One turn moves every row onto another: examples first, then more rows asked:
tul: .19,-.10,.09,-.04,.18,-.04,-.02,-.12,-.15,.33,.24,-.04,.03,.18,.16,-.05,-.08,-.03,.37,.19,.17,.02,.08,-.06,.27,-.25,.05,-.14,.08,.19,-.03,.10,.16,.00
livam: -.04,.02,-.11,-.26,-.11,-.06,.13,.05,.03,.25,-.01,.12,.05,-.12,-.34,-.26,-.02,.01,.26,-.18,.12,.06,-.05,-.26,-.06,-.12,.11,.15,-.17,-.15,.25,.20,.17,.05
baz: -.17,.12,.02,-.21,-.09,-.06,.50,.02,.14,-.08,.12,.12,-.01,-.02,.10,-.04,.07,.03,-.05,-.07,-.14,.15,-.06,.01,.01,.03,.07,.17,-.16,-.15,.11,.08,-.02,-.10
Tir: .11,.13,-.04,-.21,-.23,-.26,.27,.02,.05,.31,.03,-.08,.21,-.10,-.09,-.16,-.05,.00,.13,-.07,.00,-.02,.37,.16,-.05,-.13,.02,-.01,-.32,-.18,.09,.07,-.13,-.06
dedit: -.05,.05,-.15,-.26,-.11,-.05,.17,.07,-.02,.25,.03,-.03,.10,-.13,-.34,-.26,-.07,-.03,.23,-.12,.10,.10,.04,-.33,-.03,-.11,.08,.22,-.10,-.19,.20,.20,.17,.09
voku: .34,-.05,.09,-.04,.21,-.07,.04,.05,-.14,.05,.04,.19,-.19,-.04,-.08,-.18,.24,-.10,.26,.27,.04,.06,.08,.17,.17,-.11,-.36,.14,.08,-.11,.08,-.04,.00,.09
vezap: -.04,.13,.03,-.30,-.15,-.03,.17,.02,.08,.18,-.09,.05,.04,-.09,-.35,-.24,-.07,.06,.22,-.08,.10,.00,-.02,-.29,.01,-.19,.12,.18,-.21,-.21,.25,.17,.17,.02
kanan: .13,-.12,.04,.01,.18,-.04,-.10,-.10,-.14,.16,.30,.10,.06,.06,.23,-.04,-.14,-.01,.33,.15,.08,.15,.06,.01,.21,-.26,.01,-.15,.14,.12,.00,.11,.10,.03
keba: .28,.08,.12,-.03,.14,.32,-.07,.07,.08,.02,.07,-.11,-.01,.06,.01,.06,.27,-.11,.10,.17,.22,.02,.20,.19,.17,-.14,.03,-.07,-.20,-.08,-.06,.27,.11,.16
gev: .34,-.01,.01,-.15,.15,.08,.02,.07,-.23,-.01,.08,.22,-.05,-.06,.10,-.19,.25,-.16,.26,.33,-.02,.01,.05,.07,.18,-.09,-.27,.14,.04,-.05,.12,.00,.03,.03
pimu: .07,-.04,-.04,-.19,-.23,-.28,.35,-.03,-.05,.30,-.03,-.08,.10,-.12,-.07,-.10,-.01,.08,.15,-.08,-.05,.00,.45,.17,.07,-.10,.04,-.03,-.27,-.13,.02,.03,-.16,-.02
Gek: -.08,.14,-.01,-.26,-.06,.01,.15,.05,-.03,.22,-.03,.01,.10,-.02,-.36,-.23,.01,-.03,.26,-.19,.13,.18,-.03,-.26,.01,-.15,.14,.21,-.18,-.17,.27,.10,.18,.00
Buzo: .24,.19,.13,.05,.13,.21,-.05,.01,.04,.09,.13,-.13,-.05,.01,-.05,.03,.33,-.10,.08,.21,.16,.00,.15,.14,.11,-.17,.02,-.14,-.24,-.01,-.14,.25,.20,.17
Gotem: -.22,.05,.11,-.18,-.10,-.07,.47,-.04,.10,-.05,-.02,.12,-.07,-.08,.14,-.05,.00,.11,-.04,-.07,-.14,.15,-.01,.05,.12,-.08,.17,.16,-.09,-.11,.03,.07,-.07,-.05
zefo: -.25,.13,.08,-.14,-.05,-.08,.45,.00,.13,-.04,.06,.10,-.05,-.09,.12,-.04,.02,.09,-.04,-.09,-.18,.13,-.03,-.02,.08,-.05,.15,.18,-.10,-.20,.00,.09,.01,-.02
fimuf: .13,-.20,.19,.07,.17,-.06,.25,.04,-.08,-.02,-.13,-.07,-.18,.27,.00,-.14,.12,-.15,.15,.11,.35,-.14,.01,.00,.29,.02,-.13,-.05,.14,.06,.06,.25,.17,.02
Sis: .16,-.05,.18,-.02,.14,-.12,-.08,-.07,-.13,.27,.31,.05,-.02,.22,.20,-.01,-.14,.09,.29,.13,.10,.10,.05,.02,.17,-.21,.00,-.13,.23,.13,.06,.12,.06,.01
fepi: .15,.05,-.16,-.01,.06,.02,.25,-.11,.00,.33,-.01,-.17,-.01,.08,.13,.04,-.03,.02,-.10,-.28,-.08,.09,.03,-.22,-.05,.14,.08,.15,-.24,-.10,.33,.24,.08,-.14
Mek: .29,.03,.07,-.06,.15,.02,.02,.03,-.14,.00,.10,.17,-.20,-.07,.04,-.20,.25,-.12,.32,.30,.05,.06,-.01,.16,.13,-.08,-.34,.12,.03,-.06,.19,-.05,.03,-.04
mivo: .11,-.20,.08,.18,.16,-.10,.18,.15,-.09,-.07,-.14,-.10,-.06,.22,-.06,-.16,.15,-.15,.05,.04,.26,-.09,.13,.07,.30,.00,-.19,-.10,.06,.07,.00,.30,.09,.13
bufon: .29,.09,-.13,-.10,.03,-.04,.27,-.26,-.15,.29,-.02,-.10,-.03,.06,-.01,.02,.05,-.13,-.11,-.25,-.06,.09,.04,-.13,-.09,.14,.06,.06,-.23,-.12,.34,.17,.04,-.21
piz: .24,.07,-.11,-.03,.09,-.05,.25,-.16,-.02,.33,-.01,-.05,-.04,.09,.06,.01,.04,-.04,-.06,-.27,-.13,.07,.01,-.16,-.06,.15,.07,.11,-.29,-.07,.38,.31,-.03,-.12
led: .25,.20,.09,.01,.14,.23,-.14,.07,.07,.07,.15,-.17,-.03,.00,-.02,.01,.35,-.07,.09,.19,.06,.01,.09,.14,.12,-.17,.02,-.08,-.20,-.07,-.06,.29,.21,.16
ladat: .18,-.11,.11,-.09,.21,-.09,-.02,-.07,-.17,.21,.32,-.04,.01,.20,.16,.03,-.16,.01,.30,.15,.09,.12,.09,-.05,.25,-.27,.00,-.18,.09,.15,.02,.02,.13,.04
Susu: .34,.02,-.03,-.10,.15,.06,-.04,.05,-.15,.00,.08,.15,-.18,-.06,-.01,-.19,.24,-.11,.30,.28,-.01,.01,-.01,.19,.07,-.04,-.35,.10,.03,-.13,.19,.01,.07,.01
tivip: -.03,.04,-.16,-.25,-.15,-.09,.18,.07,-.05,.28,-.08,.04,.08,-.12,-.27,-.22,-.12,.04,.22,-.16,.14,.06,.03,-.28,-.06,-.10,.04,.23,-.09,-.17,.28,.18,.24,.03
kov: .14,-.20,.19,.06,.14,-.14,.22,.11,-.11,-.10,-.13,-.16,-.13,.23,-.04,-.16,.09,-.17,.02,.06,.31,-.14,.04,.00,.25,-.08,-.14,-.13,.13,.02,.04,.19,.14,.08
gov: .13,-.10,-.09,-.21,-.14,-.20,.31,-.01,.05,.36,-.02,-.11,.18,-.10,-.03,-.14,.03,.13,.10,-.09,-.11,-.08,.35,.16,.07,-.14,-.02,.06,-.25,-.20,.10,.05,-.21,-.09
vug: .12,-.23,.13,.09,.11,-.11,.27,-.02,-.12,-.06,-.10,-.04,-.15,.26,-.07,-.19,.17,-.14,.08,.13,.35,-.17,.10,-.02,.21,-.04,-.12,-.14,.14,-.01,.05,.25,.17,.03
divev: -.16,.04,.08,-.22,-.10,-.02,.51,-.02,.05,-.03,.03,.18,.01,-.07,.07,-.01,.00,.21,-.03,-.05,-.14,.07,-.03,.05,.08,-.07,.14,.19,-.13,-.25,.03,.20,.05,.02
bep: .25,.10,-.08,-.03,.08,.03,.22,-.15,-.01,.24,-.04,-.08,-.01,.09,.07,.03,-.08,.02,-.09,-.30,-.11,.06,.07,-.15,-.08,.21,.03,.13,-.19,-.09,.34,.23,.02,-.19
lurub: .29,.03,-.12,-.11,.01,-.02,.33,-.22,-.04,.28,.09,-.15,-.10,.07,.04,.04,.00,.00,-.05,-.17,-.14,.02,.04,-.19,.01,.15,.02,.11,-.35,-.12,.35,.17,-.04,-.19
lidib: .07,-.23,.11,.11,.08,-.14,.21,.16,-.09,.04,.01,-.14,-.14,.27,-.08,-.21,.18,-.12,.04,.04,.29,-.18,.05,-.02,.19,-.01,-.11,-.13,.16,.02,-.08,.23,.09,.13
Pevol: .18,-.07,.12,.01,.18,-.01,-.01,-.10,-.13,.29,.31,-.03,.02,.24,.15,-.07,-.11,.03,.32,.15,.12,.10,.03,.00,.31,-.31,.05,-.07,.05,.21,.02,.08,.09,-.01
Gefo: .27,.07,.22,.08,.20,.18,-.08,-.02,.06,.07,.22,-.09,-.07,-.03,.02,.07,.30,-.06,.04,.12,.11,.04,.13,.12,.14,-.22,.08,-.09,-.15,-.06,-.18,.20,.18,.16
fir: .12,.01,-.07,-.18,-.21,-.31,.29,-.01,.01,.32,.00,-.09,.09,-.16,-.10,-.08,-.05,.08,.12,-.12,-.04,-.02,.42,.20,.04,-.06,-.05,.02,-.23,-.18,.06,.03,-.13,-.07

vezap moves to kanan
Tir moves to Gefo
fepi moves to fimuf
Now these:
Susu moves to pimu
Mek moves to fir
livam moves to ladat
keba moves to divev
bep moves to vug
lidib moves to Gek

One turn moves every row onto another: examples first, then more rows asked:
pilo: .17,.04,.10,.07,-.19,-.21,-.14,-.02,.07,.22,-.03,-.15,.05,.09,.09,.20,-.03,.09,-.01,.07,.09,-.04,-.11,.04,-.02,.23,-.35,-.35,-.09
Vifib: -.07,.01,.28,.05,-.13,.21,-.06,.01,-.09,-.17,.06,-.21,-.22,-.02,-.11,.04,.12,.16,-.23,-.15,.26,.27,.19,-.11,-.02,.03,.06,-.09,.03
Pugon: .19,.11,-.06,.05,.05,-.13,-.14,.07,.22,-.20,.05,.00,-.06,.27,.12,.20,.04,.21,-.24,-.04,.23,-.04,.24,-.05,-.23,.34,-.13,-.05,.15
dugin: .13,.19,-.05,.20,-.10,-.09,-.09,-.07,.01,.29,-.15,-.02,.17,-.04,-.27,-.09,.03,.23,-.32,.23,.35,-.02,-.03,-.07,.08,-.13,-.15,.05,.03
gop: .00,-.02,.12,.04,-.13,.18,-.24,-.14,.18,-.10,-.05,-.11,-.11,.18,-.08,.20,-.20,.38,-.13,-.18,.26,.02,.05,-.18,-.24,.04,.02,.16,.00
Lut: .08,.06,.03,-.16,.13,.20,-.25,.05,.27,-.34,-.02,.01,-.13,.12,.23,.03,.06,.19,.00,-.05,.19,-.01,.13,.19,-.09,.02,-.22,.09,-.16
Dunas: .00,.08,-.06,.08,-.16,-.23,-.18,-.01,.31,.01,.02,-.10,-.21,.02,-.01,-.03,-.03,.28,-.54,.29,.15,.05,.06,.07,-.07,.04,-.16,-.02,-.27
nuvig: .31,.32,-.02,.07,-.24,-.08,-.23,.07,-.06,-.13,-.13,.00,.01,-.14,-.10,-.02,-.13,.08,.03,.10,.07,.01,-.21,.13,.13,-.23,-.32,-.11,.08
fup: .12,.25,-.28,.06,-.14,-.15,-.15,-.12,.29,-.04,.05,-.11,-.09,.10,.00,.06,.00,-.01,.28,.08,.18,.04,.06,-.03,-.17,-.02,-.24,-.02,.19
Zukan: .33,.00,-.17,.00,-.09,-.16,-.06,.04,-.07,.16,-.17,-.22,.10,.07,-.08,.20,.12,.10,-.04,-.04,.18,.13,.21,.08,-.12,-.07,-.42,-.02,.07
Zamo: .12,.04,.01,.09,-.14,.08,-.18,.07,-.01,-.03,.23,.08,-.26,-.03,-.15,-.32,.17,.15,.02,-.10,.26,-.11,.13,.14,.11,-.19,.05,.03,.09
Gemo: .26,.23,.11,.01,-.02,-.02,-.06,.05,-.06,-.10,-.19,-.13,-.25,-.15,.06,-.30,-.19,.23,-.11,.10,.05,.34,.17,-.07,-.14,.13,-.02,.18,.00
rifek: .18,.15,-.02,-.04,-.02,.22,-.06,.00,.03,.11,-.06,-.08,-.03,-.09,-.01,-.23,-.29,-.10,-.27,-.11,.36,.13,.11,-.06,.09,-.13,-.09,-.05,-.17
rosu: .13,.00,.06,.23,.03,-.03,-.10,.14,.33,-.15,-.09,-.08,.00,-.03,.07,.05,.25,.44,-.13,.22,.01,-.17,.03,.10,-.12,.19,-.19,-.08,.12
tidar: .07,.06,.17,-.07,.05,-.07,-.25,-.17,-.08,-.30,-.11,-.21,-.14,.06,.13,-.32,.02,.37,-.30,.00,.32,.00,-.09,.09,-.17,.11,.03,.03,.12
movu: .09,.34,.05,-.15,-.01,-.09,-.16,-.02,.15,-.14,.22,.03,.05,.16,.05,.08,-.02,.15,-.08,-.11,.21,-.17,.35,.13,-.01,.02,-.02,-.19,.11
kuli: .14,.10,.04,.17,-.19,.09,-.30,-.06,.10,.08,.01,.03,-.03,-.16,-.16,-.10,-.14,.07,-.01,-.03,-.08,-.04,.14,-.18,-.13,-.29,-.09,.00,-.24
sedin: -.02,.14,.07,.08,.06,.36,-.14,.06,-.02,.11,-.01,.04,.02,-.08,.12,-.12,.08,-.05,.22,.10,.27,-.03,.16,.07,.01,.02,-.17,.04,.18
zago: .18,.27,.19,.06,-.11,-.30,-.16,-.06,.14,-.06,-.29,-.06,.07,.00,.29,.00,-.03,.07,-.15,.35,.17,-.01,.02,.04,-.10,.08,-.05,.04,-.25
zev: .14,-.02,-.12,.08,-.14,-.33,-.17,-.01,.10,-.03,-.31,-.08,-.10,-.01,.26,-.11,-.04,.20,-.36,.32,.17,.05,.06,.13,-.13,.07,-.24,.00,.22
guviv: .19,-.02,-.11,.31,-.23,-.14,-.05,.14,.15,-.10,.03,-.15,-.13,.08,.06,-.18,-.15,.01,.00,.09,.16,-.26,-.20,.09,-.12,-.03,-.19,.00,.22
boz: .11,-.08,.00,.03,-.12,.02,-.43,.09,-.09,.04,-.18,-.18,-.18,.18,-.14,-.11,-.03,.13,-.28,.19,.15,.22,.12,-.10,-.19,.10,.06,.29,-.04
vazim: .22,-.08,.02,.25,-.26,.08,-.35,-.06,-.07,.11,-.29,-.12,.02,-.15,.05,.03,.21,.24,-.19,.15,.30,.06,.00,-.04,.01,-.07,.01,-.04,-.32
ved: .04,.27,.06,.18,-.30,.10,-.19,-.17,-.05,-.02,-.14,-.10,-.25,-.04,.03,.07,.01,.29,.19,.18,.33,.03,.01,.19,.17,.05,-.31,-.22,-.02
guge: .07,.13,.22,.02,.00,.10,-.05,.01,.02,-.19,.21,.02,-.27,.10,-.04,.02,.16,.16,.03,-.13,.36,-.18,.00,.25,-.07,.01,-.27,-.07,.12
difu: .01,.08,.20,.08,-.15,-.20,-.04,-.14,-.15,.07,-.25,-.06,.09,-.06,.03,.01,-.10,.25,-.26,.22,.18,.21,-.10,-.01,.14,.01,-.17,.06,-.30
mas: .17,-.03,.05,-.12,-.07,-.19,-.09,.08,.25,.07,-.20,-.15,-.07,.06,.27,.01,.16,.17,-.19,.09,.37,-.03,.23,.20,-.17,.09,.07,.03,.25
Poviz: .21,-.03,-.18,.21,-.19,.25,-.14,-.02,-.05,.14,-.17,-.27,.02,-.06,-.24,.02,-.10,.11,.06,.03,.22,.14,.10,-.10,.08,-.03,-.03,.00,-.24
tevi: -.08,.14,.09,.02,-.08,-.10,-.22,-.01,-.34,-.15,.26,-.09,.00,.05,.11,.01,.01,.14,-.45,.08,.23,.05,.01,.10,-.10,.14,-.11,.05,-.08
vaz: .07,.22,-.03,.01,-.07,.32,-.24,-.03,-.01,-.08,.10,-.07,-.22,-.23,-.13,-.20,-.24,.08,.07,.00,.09,-.06,.03,.06,-.20,-.15,-.06,.10,.08

gop moves to guviv
Pugon moves to zev
rifek moves to sedin
Now these:
Zamo moves to movu
nuvig moves to Vifib

